In the data rows, the value 128 means zero.
Some points, one per row:
[144  93 134 126 116  81 107 175 111 123 139 144 168 138 127 144 111 156  96 135 143 152 146 126 108 152 156 139 127 152 107 153 150 141 116 157 127 134 122 114 156  96 139 129 141 102 134 134]
[143 118 111 145 115 133 177 103 124 146 159 152  88 133 155 149 128  95 137 134  90 129 112 109 122 128 108 136 125 126 106 137 102  98 169 134 168 113 169 127 110 155 121 134  93 123 109 140]
[151 124 121 104 141 123 113 176 142 152  93 135 155 146  85 155 102 142 103 105 138 149 144 134 136 149 153 116 111 131 117 130 163 149 115 141 110 108 113  89 178 126 110 147 161 132 157 131]
[135 109 124 132 105  97 124 146  95 132 128 119 140 141 148 137 115 162  97 138 138 135 140 121 100 146 142 159 146 166 104 139 130 143 127 160 146 168 121 120 148 122 149 112 138  94 116 133]
[128 146 145  88 180 132 108 137 156 153  86 156 139 115  92 128 121 138 125  95 151 130 117 154 169 128 137 109  79 129 143 137 150 166 130 126  89 155  88 106 144 122 105 153 164 161 166 139]
[120 152 162 115 179 155 129 145 172 147 101 144 121 121 103 123 120 126 121  44 135 132 145 161 205 129 129  65 106 126 141 132 102 163 143 119  92 141 103  99 136 156  98 172 153 159 176 180]
[ 96 149 119 145 120 148 125 117 109  89 123  83 118 103 139 103 153 127 132 128 148  92 167 133 121 127 119 130 144 132 157 136 114 127 113 124 111 101 105 147 107 124 150 102 116 127 118 112]
[149 115 110 140 109 106 142 154 121 126 149 131 132 167 124 140 111 155  99 128 138 149 140 121 115 139 134 156 120 152  99 128 115 136 141 149 146 143 126 118 153 124 134 129 138  94 124 140]
[142 135 142 105 184 132  81 126 149 149  60 128 145 111  98 136 110 141 126 116 142 123 124 162 147 135 150 116 108 130 144 142 154 158 131 128 107 150  86 114 139 118 113 153 165 172 175 132]
[ 91 144 121 143 138 138 129 105 121 105 107 111 121 113 147 117 147 127 146 126 128  95 165 130 115 118 112 129 198 109 138 150  99 130  75 125 131 121 162 148 103 114 151 101  92 111 104 101]
[126 121 127 129 120 134 139 135 137 139 138 150 134 156 135 139 104 130 127 108 132 161 110 126 135 131 130 122 119 126 109  99 130 125 148 122 140 130 144 124 144 132 123 153 128 123 140 158]
[ 81 167 110 110 136 173 119  99 135  84 125  73 123  88 142  92 196 115 149 127 133  95 157 113 124  85 111 116 133 103 168  83 117 120 114 102 114 144 143 183 104 133 152 103 104 148 109  79]
[139 116 107 129 114 134 182 121 117 141 150 126 109 153 139 151 135  86 144 144 104 140  99  91 131 130  86 127 103 121 109 121  88  79 155 134 141 117 150 127 114 134 115 126 112 126 117 132]
[ 87 148 116 140 134 153 113 113 113  94 118  83 132  92 144  97 164 124 141 131 140  85 163 137 119 115 110 120 161 113 152 104 108 133 117 110 113 128 141 167  97 116 145  98  98 122 117  82]
[154 100 101 131 109 102 118 155 124 143 117 157 158 161 128 150 101 148 115 136 123 152 132 118 110 159 162 141 136 151 112 149 158 136 124 149 134 145 117 106 163 119 121 130 142 102 142 120]
[127 130 113 123 119 135 179 114 116 180 124 114  98 144 142 150 128  84 131 129  86 126 118 103 135 130  96 127 137 107 116 124  99  85 119 147 155  36 172 126 107 160  95 128 112 132 104 108]
[154 121 130 101 136 112 106 173 129 167  92 120 155 134  99 157  95 150  90 111 138 146 149 130 134 145 158 130 106 140 112 130 168 156 135 143 126 129 105 110 174 123 112 151 153 141 153 138]
[119 133 132 168 122 138 124 107  87 110 167  89 123  85 155 113 142 132 128 141 149 101 159 141 105 120 115 138 156 128 137 141 107 116 120 118 121 119 139 144 101  98 170  83 102 120 107  88]
[131 137 139  86 190 123  78 150 151 169  64 131 143 133  74 146 108 147 106 102 157 134 136 171 146 144 150 115 109 124 120 125 153 169 112 134 112 120 106  97 156 113  98 151 167 148 161 120]
[123 150 164 118 173 148 139 125 164 139 128 171 115 117 102 117 131 128 131  74 126 129 117 135 185 125 132  75 100 120 143 132 110 172 167 109  77 212 111  85 133 142  99 166 145 145 158 166]
[124 150 138 108 123 148 152  93 131 146 127 145  68 122 137 132 151  70 142 128  71  82 110  83 145 118  53 111 101  76 121  94  95  93 126 127 129 113 152 153  83 153  73 146 114 168 110 102]
[124 107 124 167 101  89 137 143  97 140 122  99 130 129 159 132  98 146  86 145 152 131 128 134  97 147 135 161 166 165  96 138 106 134 122 154 168 103 137 120 133 104 142 104 122  84 108 124]
[160 113 129 114 126 114 114 159 135 147  94 127 163 139  99 151 100 152 101 122 140 152 125 140 128 146 157 129 123 148 116 134 150 166 116 154 126 134  99  95 170 120 118 145 161 123 146 139]
[135 123 113 135 119 124 166 112 130 158 134 146  84 142 141 148 133  93 144 147  53 127 116  95 122 126 110 127 130 105 115 140 114  89 148 146 152 116 161 118 107 146 118 134 105 117 113 129]
[140 122 100 144 113 118 155 103 125 139 157 128  86 148 143 138 131 100 145 148  87 120 120 112 125 127 101 138 130 115 111 138 104  94 145 147 147 111 164 126 109 149 115 128 106 103 107 124]
[135 102 105 154  97  95 134 146 111 129 146 125 129 131 141 139 100 155  94 142 151 143 145 136 101 153 164 165 146 175 103 174 127 118 123 160 167 112 126 112 139 109 146 108 136  86 116 127]
[ 66 177 174 100 185 150 133 110 179 117 116 167 110 112 112 110 144 111 154 109 128 126 133 198 236  88 106  17  75  94 154  86  78 142 157  60  84 152  99 121 105 240  46 165 146 179 152 147]
[140 115  99 158 111 125 166 103 123 148 146 141  81 135 151 143 129 106 146 141  85 126 116 108 112 127 117 139 147 124 112 146 102 105 141 155 153 129 154 113 108 141 126 129 104 125 106 122]
[136 120 106 117 125 124  95 120 138 144 128  99 152 134  98 130 108 138 152 167 101 136  98 156 131 133 145 115 124 131 149 114 159 121 131 126 109 131  95 121 130 124 107 143 152 164 158 113]
[148 135 154  98 196 131  83 134 157 149 108 156 134 132  74 136 109 147 105  95 157 131 146 188 151 146 150 119 107 126 131 138 163 168  98 128 112 114 115  95 151 115  98 148 162 147 165 129]
[170 120 143 120 150 136 123 164 153 150 116 133 152 123 109 140 101 145  97  85 145 155 150 128 146 156 174 122 106 148 122 148 135 166 147 141 126 130 102 104 163 129  99 159 151 131 162 149]
[108 154 156 104 160 150 141 157 164 152  99 145 124 139 107 125 128 131 120  48 129 140 130 150 204 119 115  66 120 117 139 129  96 165 126 121  84 160 115 105 137 144  97 163 147 141 158 190]
[113 120 114 168 109 119 149 115 116 133 152  82 108 128 167 130 123 135 119 148 136 119 133 118 107 135 127 150 168 138 114 144  95 126 143 141 160 103 159 134 121 133 144 100 111  95  98 113]
[129 117 162 105 145 117 113 154 139 159  93 147 149 123 106 138 110 152 103  94 154 147 147 146 141 135 159 114 112 140 111 137 146 172 127 146 122 150 105 112 160 129 116 146 157 125 153 172]
[142 127  84 132 117 136 173 116 116 155 136 126  88 145 145 148 134  80 139 126  84 125 101  94 129 133  95 134 112 114 114 120 103  79 158 137 152 123 151 129 107 165 115 138 107 141 109 127]
[123 117 142 140 112 109 132 143 120 125 123 130 132 142 151 124 120 152  99 114 140 139 113 116 118 153 156 155 162 159 120 133 130 152 122 149 140 181  97 115 138 135 150 119 135 106 117 145]
[143 135 168  98 197 121  81 136 178 142  78 146 135 132  92 130 118 143 108  80 147 127 154 141 151 141 153 110  98 120 139 147 165 164 127 127 114 138 109  96 149 130 105 150 158 146 183 149]
[ 66 157 120 136 138 147 127 109 119  96 107  76 125 102 146 105 161 121 134 126 137  84 164 123 117 112 129 122 173 106 148 107 118 131 104 109 117 113 146 149 100 121 155  97 102 126 115 101]
[111 137 129 158 134 150 128  85 128 105 147  97 109  81 164 106 149 125 148 124 135 106 151 112 113 106 120 132 148 121 143 146 105 114 126 121 133 152 156 164  95 116 179  98  93 117 108 111]
[163 116 106 128 135 116  84 132 119 126 119 108 164 130  92 146  94 147 127 140 123 156 125 173 124 143 161 129 120 140 139 129 160 136  98 141 113 145  90 106 142 125 117 146 170 141 172 126]
[118 117 106 183 114 128 153 121 118 126 148 116 111 116 165 130 127 131 126 138 137 116 142 118 103 132 121 145 165 141 118 158  99 112 136 135 148 116 148 132 116 113 158  84 105 100 105 116]
[143 105 142 105 143 117  96 162 132 146 109 135 154 124 113 150 107 158  98 109 153 145 147 135 123 151 179 122 116 145 112 160 154 149 120 152 130 142 119 116 158 102 123 138 150 125 146 141]
[131 136 131 120 130 127  96  96 142 116 155 106 129 133  90  95 119 127 165 171 113 117  47 176 153 114 126 104  92 119 184 107 139 130 125  92  83 131  92 144 113 148 105 164 157 172 175 118]
[143 114 116 137 106 122 152 113 120 132 155 141 117 149 154 144 126 100 132 140 106 147  86 122 124 131 117 139 121 116 107 122 126  94 151 138 153 131 159 118 119 143 125 142 115 124 117 141]
[117 137 129 111 113 137 164 103 130 154 119 143  62 134 142 138 143  81 132 140  49  92 111  75 145 119  78 119 117  74 125 112 107 101 128 143 135 110 147 141  85 153  83 140 115 139 116 113]
[124 115 125 138 116 106 127 127 119 139 115 122 141 141 138 140 115 125 140 164 102 145  62 137 115 133 131 136 141 127 132 127 148 107  95 149 128 129 103 121 122 120 122 144 137 134 128 132]
[148 116 145 108 151 121  99 160 139 161 104 123 152 118 100 148 101 150 103 112 158 142 149 144 132 144 164 118 109 133 113 131 162 174 138 135 119 150 109 105 162 115 109 145 158 138 164 137]
[137 130 145 124 139 135 139 144 155 140 130 143 139 134 116 125 123 134 125  90 143 143 145 143 159 127 131 100 117 128 129 125 118 165 148 125 110 168 128 110 140 143 113 165 138 137 145 239]
[143  95 128 138 113  94 101 135 100 133 133 136 158 126 127 136 113 156 130 162 117 143 120 134 105 145 156 142 145 161 129 146 153 118 106 163 124 119 104 117 134  87 139 125 147 121 129 119]
[ 99 136 112 138 125 137 117  89 119 105 135 114 110 114 143 105 158 125 152 139 126  88 148 127 126 122 111 126 155 110 150 133 123 129  96 118 113 121 134 161  99 114 132 112 103 137 106  78]
[132 119 112 121 111 119 143 147 135 138 119 159 123 175 127 156 104 129 118 131 119 155 111 116 117 143 124 146 125 134  99 112 131 124 154 134 156  96 142 130 151 136 127 146 127 121 130 137]
[108 159  84 123 127 153 121  93 127  61 140  80 120  88 130  82 189 120 155 133 140  85 164 124 125  96 122 126 137 117 168  90 125 138 135  86 114 153 138 187 102 129 156 106  88 146 117 108]
[121 119 139 190 111 119 136 120 102 106 129 101 119 110 147 124 129 141 118 141 141 123 139 134 102 142 130 152 185 141 135 179 122 112 101 144 139 104 128 120 111 102 179  85 115 106  93 138]
[159 112  96 121 116 111 119 182 116 134 131 155 144 155 117 158  89 150 105 132 148 144 155 134 119 155 145 146 126 152  98 136 155 143 134 139 136  91 111 115 165  99 118 146 140 113 139 117]
[164 119 141 120 136 129 124 151 145 143 131 169 140 140 122 132 114 142 111  79 135 145 135 128 139 144 155 127 119 133 123 133 131 184 141 131 115 197 115 106 165 143 119 156 140 132 152 156]
[118 129 149 123 138 119 105  98 131 125 183 141 135 136  72 102 127 128 173 178  96 125  66 207 150 117 129 113 128 111 184 118 140 113 111  99  64 117 104 141 108 134 123 157 152 171 157 122]
[103 144 130 145 131 149 107  82 123  67 128  97 124  80 140  88 174 123 156 119 135  84 146 130 116 111 131 124 168 121 164 111 128 129 108  99 118 141 140 167  94 122 175  99  86 138 115 117]
[ 98 189 117  78 150 174 109 100 190  65 118 131 123 107 128  50 175  73 176 112 104 102 143 136 148  46 106 105  99  68 171  86 119 110 117  87 104 139 136 153 110 155 127 118 110 139 119 106]
[125 116  80 141 116 123 146 117 108 142 156 112 108 138 147 147 123 114 134 174 102 129 121 123 110 135 119 138 142 123 106 134 113  96 161 153 147 125 162 130 120 113 133 124 117 111 112 111]
[136 144 200  81 217 133  93 129 180 150  64 175 138 126  69 131 128 136 128  96 160 126 134 161 157 133 131 101 101 121 144 140 147 153 106 126  98 118 108  87 144 113 106 145 162 166 163 137]
[146 113 135 131 108 119 142 136 137 126 153 158 139 178 134 140 112 128 126 127 129 153  99 112 118 133 121 136 112 132 104 115 123 132 152 124 140 131 155 131 148 136 131 146 117 111 131 174]
[ 62 168 100  95 136 180 123 107 149  89 114 105 125  89 122  70 186 105 177 112 128  98 148 118 123  62 106 106 119 104 165  68 114 122  92  89 118 122 143 187 109 148 142  99 101 140 118  94]
[125 139 165 103 221 146 101 132 171 152  93 162 125 116  87 132 115 137 115  79 166 120 140 186 152 146 151 105 115 127 131 136 136 170 125 127 114 116  98  94 145 132  97 155 169 158 172 141]
[150  99 132 117 135  96  99 163 103 136 124 139 157 131 120 139 106 157 103 121 149 150 157 129 121 158 167 138 123 150 115 145 166 158 102 153 127 139 114 121 152  96 125 140 143 121 136 131]
[145 102 121 118 136  93 107 160 119 140 139 132 153 138 110 149 104 162  91 139 142 155 148 136 114 144 159 137 120 144 107 134 153 141 121 144 130 143 116 120 157  96 124 127 147 122 138 121]
[ 89 192 150 118 144 164 120  94 185 101 143 149  99 117 114  91 151 105 173 112 127 107 111 173 232 102 100  68  41 102 165  18 117 119 203  22  81 152  79 138  97 232  59 164 142 204 154 132]
[128 101 136 158  97  89 127 133  87 131 148 114 125 123 161 132 107 162  98 159 149 131 140 115 104 148 146 160 144 179 108 175 130 119 130 149 155 123 124 128 133  74 150 107 132  91 109 117]
12 more points follow, each with its number after it:
[125 116 114 159 109 122 146  98 104 128 194 125  93 131 151 134 133 122 142 136 110 122 123 117 114 132 121 147 164 127 119 160 123  97 123 142 140 120 157 140 110 135 140 112 107 119 106 112] 0
[106 140 122 154 122 133 120  98 110  89 134 101 117  87 170 103 159 133 135 129 142  88 153 125 108 117 124 141 163 124 147 132 120 131 129 108 130 155 133 160  99 124 171  90  94 115 108 105] 1
[177 107 142 129 125 116 121 150 128 136 124 139 167 137 114 153 104 138 115 131 127 155 118 122 122 149 161 134 122 134 119 138 162 146 131 131 123 155 126 102 154 125 132 147 139 130 141 142] 2
[103 171  98  98 134 179 123 111 144  40 122 114 123  85 143  65 191  95 164 115 120  95 149 101 133  64 110 125 100 101 180  59 120 134 138  82 109 158 126 196 106 168 144 119  94 150 109  98] 3
[116 139 121 161 114 124 129 119 109 109 143  91 110 115 149 114 131 136 120 138 151  95 166 138 118 137 124 152 179 146 129 164 108 126 126 128 134 102 128 132 116  92 166  98 115 113 107 114] 4
[124 113 134 179 104 102 143 126 104 129 136 127 128 123 164 131 117 150 110 147 151 126 133 133  94 140 129 165 188 166 106 168 110 118 115 152 166 125 129 123 125 107 159  84 121  84  98 130] 5
[101 165 115 119 138 169 114 102 132  55 128 103 125  92 125  75 182 109 154 112 134  90 138 131 127  97 127 124 132 106 173  74 130 128  99  81 112 121 135 177  97 141 155 110  91 140 113 106] 6
[ 93 159  82 101 146 164 126 111 141  86 110  99 129  83 121  90 185 109 165 130 131  94 189 114 123  74 114 115 145 104 172  95 105 132  86  91 114 145 140 172 106 118 152  92  99 145 111  82] 7
[138 132 146  93 177 118  87 147 137 153 110 144 156 125  92 136 114 146 106  92 164 136 157 167 152 139 144 118 114 133 123 132 148 170 106 129 108 157 106 112 160 117 105 150 163 154 161 136] 8
[144 115 165 102 148 114 103 158 140 176 111 159 152 132 104 143  96 154 106  94 149 145 135 133 135 147 175 113 129 133 116 163 163 171 121 134 114 123 126  85 167 111 118 142 147 123 160 141] 9
[160 113 136 114 149 111 103 168 134 143 101 143 173 130 103 150 101 151 100 102 151 148 141 142 133 152 158 129  98 142 118 144 168 152 122 143 121 131 100 107 164 108 112 139 152 131 159 141] 10
[ 99 146 121 120 127 169 110  91 133  62 129 102 125  43 154  84 190 117 158 119 132  84 158 106 115  95 128 120 151 120 173 122 127 126 126  99 123 162 134 191  99 123 182 100  89 139 118  96] 11
Which of these numbered points is nearest to each point below, ignoring the 3 directions in which the first points spread most? Its number follows each.
[ 98 154 114 129 130 165 122 115 110 101 126  71 134  69 154  97 171 123 142 115 147  97 160 113 117  99 123 124 140 125 165 118 115 110 108 102 113 138 126 185 103 126 164  86 100 140 112  96] > 10
[120 120 132 180 106 106 129 123  72 134 143 106 116 118 166 122 120 153 112 138 151 109 150 119 107 144 128 161 189 153 120 179 123 124 116 136 144  92 137 140 118  65 162  92 113 102  93 109] > 4
[118 177 165 111 170 157 143 135 193 142 114 127 101 128  77 122 125 119 127  68 130 129 129 157 209 110 119  65  82 115 139 119  85 166 157 103  92 132 107 100 136 174  78 170 159 149 170 178] > 4
[130 120 127 171 115 126 146 121 122 128 133 112 114 116 164 132 126 131 124 146 148 124 136 124  93 133 125 150 188 141 119 167 110 112 134 146 153 126 136 121 119 116 167  77 113 100  99 116] > 5
[119 123 138 176 107 124 115 117  46 122 173  74 125  95 145 117 126 140 114 160 159 105 165 143 108 140 121 135 145 143 130 151 134 119 124 132 120  16 120 134 110  87 149  91 120 105 109 116] > 4
[143 128 140 107 177 125  86 145 135 145 109 148 139 122  90 142 116 151 102  91 159 132 157 155 141 138 152 117 121 131 124 137 155 180 110 133 107 149 108 112 156 102 112 146 163 142 164 132] > 8
[ 66 186  99  83 137 191 125 113 158  63 123 114 118  86 117  44 193  88 184 116 121 103 140 130 145  18 101  98 110  81 171  67 132 125 124  54  95 163 138 200 109 153 124 109 113 152 118 104] > 3
[119 117 161 177 115 112 121 111 104 107 157  96 132 109 156 116 130 146 113 149 153 119 137 139 105 140 128 148 154 153 123 170 118 102 116 144 142 121 122 127 112  90 159  82 122  91  93 138] > 5
[ 56 178 133  49 131 168 111 109 156  82  94 120 125  90 130  60 181  89 168 123 118  97 135 129 149  21 105  94 124  80 171  80 128 135  98  73  98 146 124 158 109 142 137 112 107 143 119  97] > 7
[ 79 175 103  99 141 158 119 103 133  43 134 118 123 104 123  54 198 110 170 107 130 103 144 129 128  71 107 121 135 103 171  65 116 133  65  65 106 152 137 178 105 156 152 106  90 137 113 110] > 6
[ 85 174  80  85 133 204 121 118 141  89 103 110 129  84 124  61 199 101 166 110 125  95 135 117 133  52 113 111 112  96 180  22 139 128 123  57 108 138 136 203 106 147 140 110  94 158 108  90] > 3
[101 175 114  89 134 182 111 110 147  60 129  99 133  72 127  60 199  90 171 116 117  96 146 122 137  50 107 109 119  94 181  78 131 120 119  66 105 165 128 184 106 144 142 116  95 167 113 105] > 3
[120 128 137 127 125 129 161  97 133 136 125 143  83 127 140 137 149 100 148 138  88 103 120  75 121 118  99 120 164 100 126 146  80 120 112 133 134 120 167 125  96 144 119 115  96 119 101 115] > 9
[139 135 159 105 178 126 103 143 162 158 103 155 139 127  85 137 119 146 111  57 156 131 161 156 149 131 154 105 114 123 123 140 142 167 123 127 115 137 112  84 157 139 109 155 155 144 158 184] > 9
[149 105 108 126 114 121 131 146 138 133 121 141 143 163 129 148  99 142 107 124 126 154 121 115 111 155 161 149 123 148 106 121 156 138 150 150 144 121 118 119 168 143 125 143 145 124 138 148] > 6
[104 137 129 152 136 142 131 100 123 100 127  98 116  83 151 108 158 123 145 127 130 105 154 106 104 109 127 126 146 115 144 125 114 122 122 105 129 168 146 151 100 139 181  85  84 120 104 122] > 1
[128 113 123 217 101 121 133 117 103 123 143 116 122 116 172 126 127 144 123 146 142 109 139 130  85 139 123 156 170 155 116 152 121 122 130 147 147 114 118 130 120 105 149  88 117 102 101 113] > 5
[151  96 121 135 117 114 130 123 127 132 122 139 145 142 130 155 112 128 139 165 105 154  80 115  98 143 151 143 140 144 116 125 138 114 151 149 145 122 131 115 140 135 141 131 132 126 122 142] > 2
[132 112 120 156  88  96 132 132  89 120 157 113 111 136 147 133 108 151  97 149 153 127 141 133  95 147 135 169 143 157 107 155 130 120 109 148 161  74 128 123 133 116 147 108 131  91  98 119] > 4
[ 91 161  67 117 129 173 122 109 134  87 131  85 115  80 138  89 182 115 155 123 130  66 160 115 120  90 118 122 146 115 164  91 120 132 125  85 119 144 144 202 104 119 163 102  79 145 116  88] > 7
[ 70 176 113 110 144 175 125  92 161  93 104 136 103 102 127  91 163 103 169 105 107  91 128 119 133  68 108 117 135  96 156  97 104 120  92  91 121 152 128 159 101 152 132 113 113 144 114 108] > 7
[117 111 143 180 108 104 131 128  88 130 122  94 122 120 159 125 111 147 103 155 158 124 141 141 100 148 137 155 180 151 117 167 119 125  97 147 151 106 131 128 118  99 149  83 123  89 101 121] > 5
[147 131 208  98 178 134  75 152 147 159  67 137 161 110 102 141 112 147 102  82 163 139 142 157 150 138 152 107 110 129 131 148 152 172 124 134 111 130  91  94 150 120 111 151 159 148 169 134] > 9
[137 112 124 137 112  91 127 155  72 128 163 127 141 138 127 142 108 159  86 149 147 153 155 143 108 146 130 161 141 163 102 144 116 117  66 156 150 130 127 127 142  98 133 112 141  88 118 106] > 8
[ 89 161 126 107 129 158 127 100 148  98 106 104 116  97 130 100 164 104 158 128 124  95 163 102 130  80 120 104 142 101 162 102 126 117  86  82 124 123 140 153 102 130 151  95  91 138 120  99] > 7
[142 128  90 127 114 124 177 103 129 147 144 147  88 154 134 143 136  86 147 133  76 124  98  91 135 122  96 130 112 108 111 120 119  91 169 136 148 113 149 120 107 159 102 136 103 126 114 143] > 10
[ 76 167 120  87 137 197 110 114 142  61 110 119 141  74 138  49 204  95 178 105 130  96 136 126 128  61 112 105 120  93 178  74 139 131 107  77  99 166 132 181 105 145 145 110  94 149 114 104] > 3
[103 160  90 120 138 178 124 104 138  81 141  71 127  62 135  88 184 108 151 118 121 105 155 118 116  82 123 127 129 113 166  85 100 115 127 102 126 164 144 179 102 136 170 102  88 140 115 105] > 11
[119 161 167 112 148 135  99  98 185 111 125 133 126 141  82  85 138 113 179 156 106 108  17 179 163  85 119  91  87  89 203 103 127 111 123  76  67 119  78 138 103 183 114 154 158 170 163 120] > 2
[151 110 115 115 128 110 113 173 127 135  96 133 167 142  99 165  97 144 103 128 133 156 131 138 120 152 158 133 113 138 115 136 181 141 120 150 125 127 108 108 164 110 125 140 155 129 150 134] > 10
[126 107 121 168 104 100 113 113  91 129 160 124 121 131 143 126 128 154 129 159 124 124 119 126  89 139 140 155 158 147 130 167 141 122  99 148 128 117 114 140 125 117 145 112 134  95 110 127] > 0
[ 68 173  97  91 143 178 129 111 143  73 135 117 120  83 111  73 210 104 176 118 122  95 143 117 121  61  95 115 123 100 173  75 116 127  82  80 109 122 148 218 109 143 137  99 101 137 111 104] > 7
[ 95 150  95 146 125 154 125 101 115  94 139  86 121  83 149 109 162 130 137 130 143  95 157 126 114 110 128 129 150 130 142 111 113 121 147 107 126 148 124 160 105 131 162 101 102 133 112 101] > 1
[105 136 130 148 124 143 156  96 133 129 110 107  95 102 148 130 137 116 141 130 118 113 141 111 113 116 110 135 179 125 134 146 102 109  93 130 157 121 144 141 106 141 146  95 108 122 104 118] > 5
[117 124 148 173 117 115 131 119  97 120 153 102 126 101 149 118 131 145 117 152 158 119 151 142 106 132 115 146 174 142 126 170 108 120 104 125 139 117 143 134 108  86 170  74 109  90  98 124] > 5
[140 135 156 114 146 141 128 149 147 151 132 142 136 128 110 131 123 139 117  47 146 138 136 142 168 132 145 104 121 134 128 134 122 161 139 123 107 220 111 107 151 130 119 158 146 150 153 194] > 1
[128 109 129 172 101  95 131 133  98 123 148 117 111 124 148 127 110 154  94 155 147 124 155 131 100 147 140 166 175 163 111 163 118 132 123 155 154 105 138 119 126  87 152 106 129  89 106 123] > 4
[118 175 200  98 170 155 132 136 185 129 111 168 118 131 101 117 141 121 131  68 125 132 117 161 231 111 116  69  83 105 152 118  85 165 160 101  64 165  99  96 129 188  90 167 152 158 163 161] > 5
[153  97 128 137 126  97 113 155 123 130 130 142 164 143 126 157 103 155 109 139 138 157 129 132 105 155 174 146 126 150  97 144 152 140 131 146 138 170 118 115 157 108 137 133 139 113 132 128] > 2
[114 123 123 188 107 116 132 121 109 112 166 105 112 118 151 121 122 146 117 146 157 111 158 151 101 140 119 150 156 150 117 175 103 121 121 138 147 114 134 122 120  98 158  91 120  90 102 124] > 4
[ 83 187 118  75 137 192 113 106 162  57 123 119 119  95 118  33 195  93 172 108 117 105 131 122 149  38 114 110 102  85 174  85 132 126 120  68  97 129 130 198 108 158 125 117 114 142 120  94] > 3
[145 117 114 107 139 118 113 163 148 156  76 126 170 138  92 153  96 144 119 119 139 153 129 140 124 147 166 123 110 134 121 143 168 142 112 145 119 131 120  97 169 124 114 139 162 137 151 138] > 10
[148 115 131 105 163 115  90 158 137 143 107 150 161 127  98 141 110 150 102 105 147 140 142 141 133 144 162 123 111 141 123 135 154 166 123 141 108 134  94 105 160 103 112 140 160 140 162 130] > 10
[137 130 163 115 139 139 133 158 154 151 101 130 141 135 115 135 117 131 106  92 141 144 134 139 167 131 149 107 109 133 125 120 108 177 151 134 112 159 101 114 155 149 116 165 150 137 153 180] > 1
[119 117 125 190 106 113 135 119  82 126 162 103 116 105 172 122 120 148 111 149 158 119 153 134  93 140 127 170 166 163 115 168 117 112 124 132 153 141 126 139 120  97 169  73 121  99 101 125] > 5
[150 119 144 101 149 114 100 164 133 149  68 138 152 132 104 149 104 148  90  95 158 144 146 141 134 146 159 125 117 131 122 133 172 162 108 138 122 123 114 111 163 127 113 145 158 138 152 148] > 10
[ 79 185  98  85 137 211 115 119 151  78 135 123 112  95 123  37 187  94 174 102 127  96 141 127 147  47 115 103  91  93 177  66 135 121 126  27  90 119 127 207 107 160 123 118 108 151 122  81] > 3
[141 109 114 134  94 117 169 132 132 137 153 170 122 171 138 147 122 108 132 133 111 151  97  99 122 134 117 142 102 128 103 120 127 108 158 126 153 105 159 125 131 155 126 135 110 114 121 166] > 6
[150 114 121 124 128 127 128 157 132 154 123 153 153 136 120 156  96 141 110 126 145 151 144 129 124 147 149 126 114 142 101 118 155 142 153 132 132 133 123 115 159 117 111 146 140 135 150 135] > 10
[153 104 134 135 118 105 117 159 114 132 129 137 135 138 120 152  95 147 110 141 132 154 133 139 102 158 154 153 122 153 111 155 144 121 110 163 138 107 122 109 146 113 140 130 146 121 124 122] > 10
[ 78 151 117 130 142 164 131  89 124  97 152  73 111  77 138 112 157 114 142 127 130  97 146 126 115 104 117 129 151 110 145 112  99 115 103 104 133 136 145 195 101 134 152  92 104 131 109  89] > 8
[133 136 155  95 223 130  83 117 161 156 110 155 136 111  99 130 115 141 121  97 170 121 140 181 141 133 143 115 116 130 129 131 156 167 121 124 117 132 106 106 147 123 107 142 158 162 167 144] > 8
[151 114 119 136 118 118 144 116 116 146 143 139 126 146 143 144 123 103 141 160 103 140 112 121 113 138 113 135 120 119 106 128 122  94 141 142 152  55 171 120 123 133 117 141 116 110 111 132] > 10
[136 147 107 119 120 134 176 111 112 155 114 136  84 157 133 145 140  66 141 133  80 109 116  97 151 124  65 126 134  91 112  98  85 116 114 134 135  89 160 125 100 136  79 143 113 133 113  86] > 8
[145 111 121 115 119  91 106 175 114 141 100 130 147 134 113 143 109 157  95 124 143 137 152 130 129 143 165 140 118 150 117 133 174 169 133 151 124 153  94 117 157 105 127 133 155 126 150 127] > 10
[107 135 136 162 132 153 123 107 112 103 139  80 124  55 152 114 145 122 140 127 139 104 147 131 104 121 128 129 160 126 146 142  97 105 123 124 126 133 139 145  96 120 187  87 101 133 107  99] > 1
[117 156 111 103 119 150 166  96 142 138 140 150  56 126 129 127 149  73 150 130  77  77 116  76 154 110  66 103 109  84 126  91  83 100 133 118 122 142 138 138  87 137  71 149 116 186 117 108] > 8
[154 111 123 132 106 125 153 146 138 124 134 170 148 176 129 150 111 123 128 129 131 169 100 121 121 142 119 141 115 137 103 121 115 108 176 141 150  96 152 108 145 133 133 144 123 108 124 179] > 6
[135 113  87 123 123 105 109 151 108 145 117 133 164 146 114 140 108 157 124 127 122 150 133 128 119 141 146 132 115 145 122 128 162 141  98 160 111 126  99 112 152 111 110 133 165 119 145 112] > 10
[136 111 106 123 130 112 109 143 134 138 124 139 135 136 118 145 103 138 120 141 128 139 128 141 118 147 150 133 118 135 121 129 156 133 134 137 126 130 119 120 145 116 122 141 150 140 148 116] > 10
[134 114 125 147 104 114 139 124 115 127 167 115 123 137 152 133 122 141 116 138 147 131 131 118 110 139 132 151 145 146 105 139 118 124 142 136 158 122 144 131 131 117 149 108 117  87 111 135] > 1
[148 105 128 177  98 100 134 126  94 114 207 109 124 121 146 129 120 153 104 154 161 136 167 124 105 144 135 165 144 170 117 166 121 103 113 141 156 127 132 130 125  95 163  97 125 108  96 127] > 0
